In the rows, zero is written as 128.
Families of rows that turns and mirrors carry onto each other, the same ones carrying the whole set onto itself: the rest of each named row's family, in list order
4 families of 8 rows
Gis: [128 125 163 136 101 109 178 121 126 126 148]
bifi: [112 125 140 104 109 133 115 130 167 127 132]
topo: [143 112 124 134 136 162 100 123 106 113 115]
nevo: [152 118 127 132 141 153  91 127 114 125 115]
Raz: [133 114 109 146 110  90 106 113 133 145 142]
rar: [162 137 126 142 129 138 157 102  87 114 126]
vori: [132 159 119 114 102 140 155 122 139 145 107]
lal: [128 103 165 145 127 119 127 124 130  89 154]
Toniv: [136 147 167 103 128 154 155 130 106 113 131]
nakon: [136 136 176 102 120 152 144 127 103 124 136]
Vogip: [126 159 160  97 132 141 132 127  96 113 146]
Sugom: [124 138 140 126 105  95 175 130 143 127 147]
moru: [121 117  90 157 104 108 145 115 126 123 132]
dig: [149 153 132 152 115 105 127 114  78 121 134]
rol: [130 155 108 108 118 125 130 133 106 165 122]
Repuz: [138 148  99 116 116 138 150 127 119 152 107]
Kufi: [155 134 130 161 120 114 154 115  84 111 129]
fab: [130 118 162 135 123 106 109 108 121  94 164]
Zuris: [132 104  98 158 114 103 122 122 142 127 130]
zel: [128 153 146 117 116  83 154 125 132 135 157]
luvo: [131  91 145 157 142 125 128 126 115  98 154]
Tes: [122 105 162 152 126 113 116 134 121  94 154]
zon: [142 133 175 113 141 159 138 134 127 119 129]
Goged: [130 119 124 125 125 148  84 114  96 124 130]
fasok: [116 138 139 122  97  94 173 124 127 120 154]
nef: [131 120  89 151 120  96 119 124 139 121 134]
medin: [145 150 103 101 116 134 148 115 120 152 116]
mineb: [111 119 136  90 126 126 110 126 149 137 152]
Dubas: [113 114 135 101 122 142 123 135 165 129 132]
kep: [102 113 138 129 116 127 126 146 167 127 135]
vab: [138 127 102 134 144 157 105 127 128 116 113]
mamit: [154 131 125 150 131 115 150 119  74 119 138]

Same family as bifi: nevo, nakon, Tes, fasok, nef, medin, mamit
Same family as topo: lal, Toniv, Sugom, Repuz, Kufi, Zuris, Dubas

Families of rows that turns and mirrors carry onto each other, the same ones carrying the whole set onto itself: the rest of each named row's family, in list order
4 families of 4 rows
zavo: [132  93 116 129 132 150 106 114]
Tipez: [130  93 110 121 119 151 120 116]
Golef: [149  99 158 116 132 151 124 114]
mazap: [133  96 115 130 136 146 103 114]
rap: [134 169 116 138 112 116 146 139]
Depar: [133 175 117 141 128 126 148 138]
puvev: [141 177 123 145 122 133 157 123]
Nid: [144  99 146 115 142 147 109 118]
Fadu: [148  97 157 127 147 156 130 118]
ves: [140  94 130 126 121 151 110 103]
Kamu: [159 162 118 167 132 125 157 110]
Nubu: [132 174 119 138 136 126 148 142]
negub: [150 168 109 158 143 126 153 120]
Kipu: [157 158 131 175 142 123 149 117]
vubi: [149 100 159 116 125 149 125 111]
tini: [159 160 117 166 125 130 159 106]

Same family as Nubu: mazap, vubi, tini
Same family as Kipu: Tipez, rap, Fadu

Families of rows that turns and mirrors carry onto each other, the same ones carrying the whole set onto itself: the rest of each named row's family, in list order
6 families of 6 rows
firid: [178 129 114  99 116 173 131 130 129 132 161 164 136 105 147 126 156 121
 118 121 106 110 113 167]
dib: [132 143 107 145  94 149 118 133 140 113 182 158 114 114 119 116 143 108
 111  84 108 165 144  95]
Seka: [136 159 131 156  96 161 115 136  99 127 102 158 139 146 139 146 160 105
 136 107 128  83 135 123]
raru: [168 129 122 111 117 197 140 130 131 134 172 160 130 119 147 128 158 118
 118 128 119 103 118 162]
Gad: [137 152 131 155 106 161 120 119 100 127 106 141 146 166 138 165 151 105
 131 113 134  90 137 123]
talef: [123 136 139 168  99 101 156 131 104 126 159 140 119 110 137 127 134 157
 125  80 116 146 120 145]
Nufa: [177 119 114 109 132 182 120 141 122 135 166 145 135 126 154 135 143 125
 113 127 112 103 121 171]
tok: [146 163 143 121 103 139 106 109 121 126 125 135 152 113 143 116 107 125
 103 139 175 128 151 107]
Zamo: [161 125 121 131 148 157 161 121 108  91 155 161 114 117 143 146 134 167
 126 149 158 153 139 148]
kunu: [125 142 149 164  84 124 152 154 111 126 162 131 126 127 137 152 131 137
 108  82 104 152 125 161]
gov: [141 149 126 137 101 150 115 123 100 127 105 173 146 142 130 151 149 103
 143 123 116  87 132 104]
Pofi: [125 142 128 171  97 117 161 133 106 117 150 130 119 116 131 140 128 148
 117  80  95 156 131 150]
Tadop: [162 133 124  99 123 198 124 133 137 125 152 153 137 102 144 125 159 133
 110 124 118 124 106 159]
modos: [152 162 146 123  97 151 105 116 120 117 108 135 135 130 140 115 113 119
 100 126 172 143 150  97]
kir: [150 131 108 125 148 137 153 123 114  89 143 164 121 123 147 145 140 177
 125 143 165 131 141 150]
ver: [140 155 159 139  90 144 117 121 106 122 115 126 145 114 151 109 120 125
 111 146 166 134 149 100]
Tasa: [117 131 138 166  86 109 153 146 113 126 152 134 124 119 126 154 142 157
 132  92 114 156 132 146]
rebit: [132 147 125 158  99 170 124 131  93 124 107 154 139 157 131 172 151 116
 118 117 138  89 148 109]
kun: [123 147 122 146 106 159 120 124  92 135 109 149 158 150 137 153 148 101
 129 127 124  89 139 113]
nisiz: [129 140 110 157  98 143 127 123 133 113 182 161 114 111 131 113 120 107
  98  83 108 162 149 104]
fipov: [132 135  99 155  83 144 123 123 141 104 171 167 104 119 129 122 146  99
 109  92 113 165 134 105]
leri: [147 152  91 143  93 138 120 126 149 106 181 169 111 107 122 121 128 109
 100  93 117 155 145 108]
gub: [141 151 101 170 103 131 121 117 136 119 191 158 113 106 131 118 123 104
 108  92 132 156 145 107]
puruf: [124 141 131 175  86 124 154 157 109 121 162 124 130 123 126 146 133 152
 113  91  96 145 127 148]
zuzu: [156 127 103 125 155 156 153 126 109  84 137 150 121 120 142 141 132 167
 124 138 142 147 138 162]
pup: [152 123 107 122 152 151 154 134 121  82 148 144 121 140 143 150 133 177
 116 126 148 129 139 151]
fupek: [161 127 106  99 142 185 132 134 119 133 159 152 145 115 148 128 161 121
 117 131 114 118 116 163]
nim: [165 127 119 102 127 194 137 136 127 122 160 171 143 115 149 118 156 120
 106 127 119 120 100 156]
mem: [144 129 122 132 137 154 161 129 129  86 144 160 117 131 146 151 128 177
 119 149 155 141 131 158]
befo: [137 141  97 148  86 143 112 144 134 118 190 156 111 106 131 118 129 104
 100  98 130 165 142 104]
zab: [136 155 153 145 105 148  93 115 109 115 111 133 144 119 147 114 107 126
 115 135 168 139 146 105]
Fut: [124 138 140 161  84 105 154 139 112 125 150 130 125 125 137 148 130 163
 112  79 106 137 135 145]
vado: [130 151 150 132 104 155 110 109 114 122 116 140 153 121 143 121 101 115
 106 134 156 130 157  90]
poso: [145 137 114 131 151 158 145 130 116  85 159 161 110 124 136 139 144 160
 132 150 163 146 148 158]
turo: [146 160 143 120  95 145 113 117 132 116 110 140 161 117 124 116 105 119
 102 133 152 127 142  91]
ret: [134 147 123 151  94 147 111 126 100 129 119 162 140 156 143 161 144 105
 132 111 122  75 147 119]

Same family as nim: dib, Gad, Zamo, puruf, zab
Same family as Tasa: Seka, raru, modos, mem, befo
Same family as kun: Pofi, nisiz, zuzu, fupek, vado
Same family as pup: talef, Nufa, gov, gub, turo
Same family as tok: firid, kir, leri, Fut, ret

Families of rows that turns and mirrors carry onto each other, the same ones carrying the whole set onto itself: the rest of each named row's family, in list order
4 families of 8 rows
sona: [140 117 157 104 141 132 119 142 163]
Dimi: [166 103 128 145 113 145 118 132 135]
guk: [153 125 131 127 135 111 115 146 141]
rus: [187  84 169 121 124 111 116 121 120]
mobik: [ 99 104 169  88 107 141  91 144 134]
goda: [110  95 179  91  99 156  99 144 111]
fidov: [155 135 167 122  96 144  76 143 102]
per: [123 112 138 107 122 137 126 138 161]
Pes: [127  99 133 127 124 131 140 127 146]
zos: [175 108 140 132 125  98 115 134 119]
muv: [121 105 165 115 100 172  94 151 111]
lumu: [158 117 184 105  91 122  80 130  90]
kotob: [131 125 188  83  97 121  85 136 109]
Kuf: [124  85 148 108 121 113 145 116 139]
Koga: [136 128 152 128 125 158  70 132 119]
falum: [138 117 145 100 134  94 122 139 145]
vedar: [129  77 185  91  93 117  92 124 102]
sabu: [150  89 134 143 119 130 137 120 129]
tov: [150  91 180  86 133 103 125 124 143]
duli: [161 101 167 128 112 135  71 113  91]
foga: [177 111 148 140 134 140 112 137 141]
filip: [129 142 171 101 104 142  80 147 121]
fis: [142  90 170 123  93 164  92 141  92]
nobi: [131  81 184 100  92 147  97 134  92]
Gurif: [129 116 146 133 106 165  82 150 124]
Dide: [161  86 163 136  92 142  82 131  91]
Rik: [133  95 185  89 114 115  79 109 101]
Vovis: [173  74 153 121 103 111 124 111 112]
sazom: [160 100 154 104 126  80 121 128 122]
somur: [132  83 163  83 111 104 131 118 140]
zotav: [108 121 170  89 127 137  78 126 129]
Zuke: [148  76 148 125 114 112 141 110 121]

Same family as sabu: goda, Pes, muv, Kuf, fis, nobi, Zuke
Same family as Koga: sona, rus, tov, duli, foga, Rik, zotav

